In the rows, zero is written as 128.
One turn moves every row onto another: examples first, then more rows asked:
Nelak: [106 162 130 154 124 118 105  98 123 137 171 136 118  99 136 140 134 156
 134 137 176 125  99 125 127 117 168 112 107 156 116 124 125  93 124 126]
rurib: [135 132 139 145 128 141 146 140 104 123 107 114  99 132 117 102 144 146
 104 109 138 128 124  71 126 131 119 125 195 155 135 135 135 155 128 121]
Tulo: [144  99 138 104 132 111 153 136 114  87 112 117  91 112 104  92 126 142
  92 146 142 133  67 110 155 134  97 117 150 168 103 127 144 131 134 109]
lod: [143 112 130 151 141 155 135 129 161  92 100 112 131  80 150 181 122 123
 134 137 123 144 114 151 148 115 107  93 145 178 157 108 137 131 125 120]
vasa: [126 129  89 130 144 167 136  96 105  95  95 127 100 135 127 165 154 154
 151 145 109 141 142 132 137 129 149 122  77 119 150 133 136 105 104 136]
Fus: [152  80 104 121 132 140 113  98 168 132 153 161 110  91 114 148 149 113
 148 179 157 148 133 105 148 131 106 133 131 153 141 139 107 118 116 121]
Goba: [120  96 156 115 143 123 156 131 108 103 120 129 108 146 104 122 163 128
 120  99 145 147 137  92 120 129 119 134 154 103  88 148 184 151 144 156]
gis: [119  91 159 164 137 147 113 106 142 125 161 127 156  98 161 178 120 133
 112  99 130 130 105 120 128 117 128 128 144 162 144 127 151 136 139 155]
fuso: [132 126 121 117 115 116 136 149 146 118 138 112 114 134 100  67 137 155
  98 132 150 127 165 164 105 119 105 127 117 116 121 147 148 165 111 139]
gopor: [155 175 116 129 135 127 137 113 112 129 134 119 109 146 133 156 146 161
 136 113 144 144 102 118 122 131 122 130  82 142 129 145 127  67 128 178]
Duzu: [118  86 165 111 147  96 168 133  92 100  87 133 109 124  96 100 154 146
 167 150 142 105 114 124 136 138 132  92 142 134  97 128 153 141 142 123]
venu: [159  82 115 134 174 151 147 106 134 143 175 170 124 124 118 153 168 137
 160 162 142 165 141 115 137 146 127 144 121 141 121 110 126 111 152 139]
lubi: [140 123 135 120 135 135 154 133 121 114 143 115 138 139 120  41 120 167
 104 150 131 133 128 171 125 146 102 126 109 117 118 122 147 153 126 140]
vadup: [127 123 114 126 119 132 153 135 130 127 132 102 131 136 111  50 130 176
  93 147 127 114 150 153 107 146 119 108 124 136 130 146 135 163 111 145]
Kapu: [138  91  87 122 135 115 170 136 130 121 151 129 126 112 106 170 126 139
 166 186 117 136 111 110 133 163 128  85 139 152 144 142 126 116 129 198]
finaz: [131 131 143 129 126 117 143 161 118 116 137 118 131 144 109  64 120 170
 134 144 147 116 146 179 111 125 110 127 127 103 137 128 149 158 121 136]
Zedi: [150 120 128 133 121 137 149 143 120 130 190 124 133 127 106 189 130 138
 166 167 140 141 110 120 118 129 116 114 184 141 151 148 121 110 116 169]
bof: [ 91 136 115 135 117 129 128  97 111  87 152 104 105  75 131 162 137 115
 138 165 111 155 111 150 132 110 151  97 101 126 118 122 144 123  96 141]
tenam: [153  92 171 142 151 125 153  93 135 124 135 128 144 142 152 167 147 126
 146 102 159 122 141 130 115 125 144  87 109 173 123 143 129 110 153 183]
tokim: [153  63 125 144 153 118 149 120 146  86  81 123 127 132 128 183 140 142
 132 147 146 134 115 164 122 134 120 106  98 176 139 151 142  88 142 144]

rurib moves to Goba
Fus moves to Zedi
finaz moves to lubi
Now these:
tokim moves to lod
Nelak moves to gopor

One turn moves every row onto another: examples first, then more rows asked:
sop: [117 123 169 154 180 128 148 145 198 169 116 138 125 157 118 110]
sazo: [152 107  83  97 121 100 147 140 130 119 111 128 127 133 111 130]
vana: [131 131 126  64 151 146 144 135 134 149 147 139 135  99  88 135]
Zir: [127 117  75  91 140 118 160 134 125 123 117 148 147 135 112 121]
fuva: [132 117 174 157 173 124 145 144 195 170 110 130 119 152 127 108]
sena: [130 112 161 163 167 111 144 148 199 159 106 129 116 165 123 114]
dapev: [142 131 128  65 147 152 165 109 146 152 168 145 115 133  98 154]
lop: [134 116 170 159 170 119 145 146 195 166 107 128 119 156 130 108]
gote: [128 124 160 160 176 117 151 144 196 157 111 130 124 165 134 105]
Bipo: [134 142 119  68 147 151 136 119 137 149 156 147 131 127  89 158]
zuki: [157 120 133  69 132 127 133 142 139 143 140 118 117  97  88 146]
pozi: [133 129  73  92 135 124 148 120 128 126 127 152 138 160 109 145]
zovaz: [125 119 176 152 176 125 143 148 201 169 118 132 118 152 116 115]
Zimad: [169 125 115  81 125 131 148 140 143 141 133 125 121 112 109 182]
Faren: [131 115 165 161 170 119 148 144 195 164 105 131 122 159 131 107]
suze: [122 141  92  78 150 144 148 116 128 140 145 159 142 145 100 147]
sabu: [117 131  97  76 156 141 158 131 125 140 135 156 150 118 100 122]
Lur: [124 127 164 157 181 123 152 144 195 162 115 133 126 163 131 105]
Muf: [136 119  81  90 138 127 177 109 137 128 139 154 124 168 118 140]
devev: [158 131 127  71 128 134 125 125 141 146 151 127 114 122  88 168]
gepev: [161 107  88  94 121 109 167 113 142 122 133 134 107 165 118 149]
dev: [135 134  81  88 140 137 170 133 131 133 127 155 149 129 119 163]
Nudu: [158 119  82  95 118 111 135 124 133 121 122 131 121 157 108 154]
Mifo: [168 108 111  85 117 105 132 144 138 129 120 110 112 114  98 142]
Pemuz: [115 120 159 160 178 123 151 145 197 164 111 140 126 164 122 108]
rig: [170 120 109  85 115 116 124 125 140 133 133 119 109 138  97 164]
Deda: [135 122 173 157 172 118 147 148 200 160 114 124 118 159 130 111]
Rero: [125 128 171 155 180 125 150 144 197 164 118 132 125 157 128 108]
Feges: [122 114 153 164 171 117 150 146 195 161 105 135 122 168 126 111]
vatoz: [127 116 162 162 173 121 150 144 193 164 107 135 124 159 132 105]
mas: [150 123  77  97 127 121 164 136 134 127 118 142 138 136 125 166]
pel: [167 121 136  71 129 135 154 115 151 148 162 125  98 133  96 163]
Dok: [151 135 120  74 139 145 152 137 141 149 144 138 131 105 104 176]
ranot: [133 114 174 158 168 116 141 150 201 165 111 126 114 156 119 116]
kot: [127 120 171 156 175 127 148 144 194 170 111 134 123 154 128 107]
danoz: [130 127 175 154 177 121 147 144 200 163 119 126 120 156 126 110]
seg: [135 140 103  78 147 150 164 133 135 145 141 153 145 116 112 169]
tuni: [169 119  93  94 117 118 152 141 140 128 120 127 125 125 119 177]
pime: [124 119 165 158 177 125 149 142 194 167 109 136 126 155 131 105]
Lareg: [175 108 115  84 115 113 154 116 148 132 143 119  94 149 109 160]
mev: [127 130 101  75 152 147 178 107 138 142 158 160 129 152 109 141]
veg: [133 122 164 159 171 114 148 146 197 157 110 125 120 163 134 110]

dev moves to mas
kot moves to pime
Now these:
Nudu moves to rig
Zir moves to sazo
pel moves to dapev
sop moves to Pemuz
Rero moves to Lur

